500 stands for zero in the data rows.
Some points, one per row:
519 676 557 553 589 442 493 466 491 484 550 517
294 724 482 619 507 439 374 385 149 383 352 465
665 416 471 416 431 462 567 661 554 426 271 463
315 560 447 548 372 338 517 694 277 648 515 671
343 805 590 598 414 434 317 549 533 611 507 638
508 613 446 445 421 380 452 527 468 303 578 373
642 738 498 489 766 360 388 626 391 637  83 472
934  73 413 314 511 563 678 401 591 561 389 235
324 486 528 297 332 301 590 416 629 298 730 740
365 714 584 507 539 578 325 577 483 423 701 527
287 494 736 699 685 416 276 507 605 568 356 738
499 279 540 325 298 415 607 522 572 303 956 515
726 431 587 704 390 408 604 378 442 545 383 476
426 498 535 253 295 559 719 325 587 402 941 516
994  58 483 142 337 540 632 541 552 492 454 451
606 408 519 460 709 477 513 504 660 448 407 372
619 415 461 566 499 482 590 634 395 540 372 759
243 510 705 569 548 606 470 415 322 531 523 604
431 604 525 546 443 525 630 685 475 508 616 578
748 464 656 388 535 238 569 620 357 797 374 301
492 443 560 429 591 403 581 576 621 460 399 593
583 313 437 394 208 592 579 595 421 325 633 738
529 704 598 879 503 359 167 636 404 599  62 463
285 501 459 389 541 509 280 361 315 411 598 534
590 396 506 524 634 612 678 157 418 354 512 358
290 551 426 438 427 420 561 581 430 471 722 688
431 397 377 381 306 671 780 324 703 350 967 388
905 484 480 110 559 436 820 400 370 546 216 361
Then 10 other points, each followed by its number:
433 844 519 552 472 407 503 546 590 565 334 686 0
427 594 534 593 507 601 489 374 397 561 587 455 1
469 520 641 397 698 579 437 432 588 540 401 450 2
751 326 368 242 531 573 673 557 529 664 422 267 3
565 369 402 297 373 525 597 448 551 377 576 440 4
629 488 508 409 410 532 425 595 333 822 294 446 5
504 463 521 187 538 541 696 647 510 340 582 419 6
526 502 518 653 551 485 466 503 601 585 157 488 7
456 534 447 256 508 636 435 576 493 401 655 560 8
517 613 502 512 453 485 522 530 495 468 716 516 9
Which three of these numbered points are nearest to each point below, looking only along the 2 directions in which the first points spread most? Their numbers follow each, nearest first.
787 135 605 303 501 661 843 278 627 476 801 520 > 4 6 3
421 495 528 628 466 639 504 559 483 587 763 387 > 9 8 1
671 445 429 492 493 462 393 631 532 571 295 449 > 5 7 2
519 484 561 520 397 516 747 491 610 370 588 401 > 6 4 8
618 487 592 431 403 341 545 469 599 565  85 462 > 5 7 2
507 478 589 299 479 613 454 475 473 495 749 589 > 8 9 6
375 414 465 329 353 499 627 502 619 362 748 592 > 8 9 6
649 378 475 425 528 513 513 427 625 604 665 623 > 6 4 8
528 291 255 446 481 693 541 527 251 545 488 477 > 6 4 2
793 208 583 267 636 493 601 582 388 449 399 367 > 3 5 6
619 530 496 414 417 546 618 703 516 431 545 475 > 6 4 8
357 437 434 395 211 489 608 242 706 425 772 560 > 8 9 4
889  92 403 117 411 466 800 551 683 521 154 223 > 3 4 6
492 217 433 399 575 496 806 432 468 270 674 431 > 4 6 8
496 467 643 473 519 591 553 468 579 605 341 494 > 2 5 7
370 531 700 439 490 490 254 478 437 560 576 515 > 1 0 9
535 377 353 379 513 637 673 367 417 616 563 437 > 6 4 8
604 606 452 538 587 444 381 655 410 708 325 471 > 7 5 2
366 480 606 459 591 438 578 680 478 498 708 560 > 9 8 1
354 430 320 333 282 423 549 484 416 649 610 480 > 8 9 6
607 695 496 794 467 290 512 616 419 584 270 435 > 7 5 0
912 144 570 335 593 396 769 269 480 635 365 302 > 3 4 6
987 238 417 218 395 384 723 436 529 493 547 476 > 3 4 6
513 460 767 681 531 499 417 582 470 435 164 427 > 7 5 2
581 428 417 535 437 589 354 515 399 499 369 481 > 2 5 7
448 484 293 257 382 698 488 441 567 370 861 512 > 8 4 6
354 527 320 653 498 424 558 512 660 415 442 618 > 1 9 2
194 523 574 570 722 594 143 562 476 693 379 568 > 0 1 7
478 589 540 468 456 633 334 350 606 440 603 615 > 9 1 8
380 608 519 412 386 570 350 430 393 612 471 484 > 1 2 0
774 453 543 534 424 368 727 444 618 380 485 295 > 3 6 4
539 287 362 224 440 495 723 501 458 225 535 511 > 4 6 8
554 624 574 706 712 475 349 585 379 783   4 678 > 7 5 0
319 550 562 731 476 525 247 611 460 584 395 543 > 0 1 2
633 505 537 558 716 387 501 666 540 469 315 228 > 5 7 2
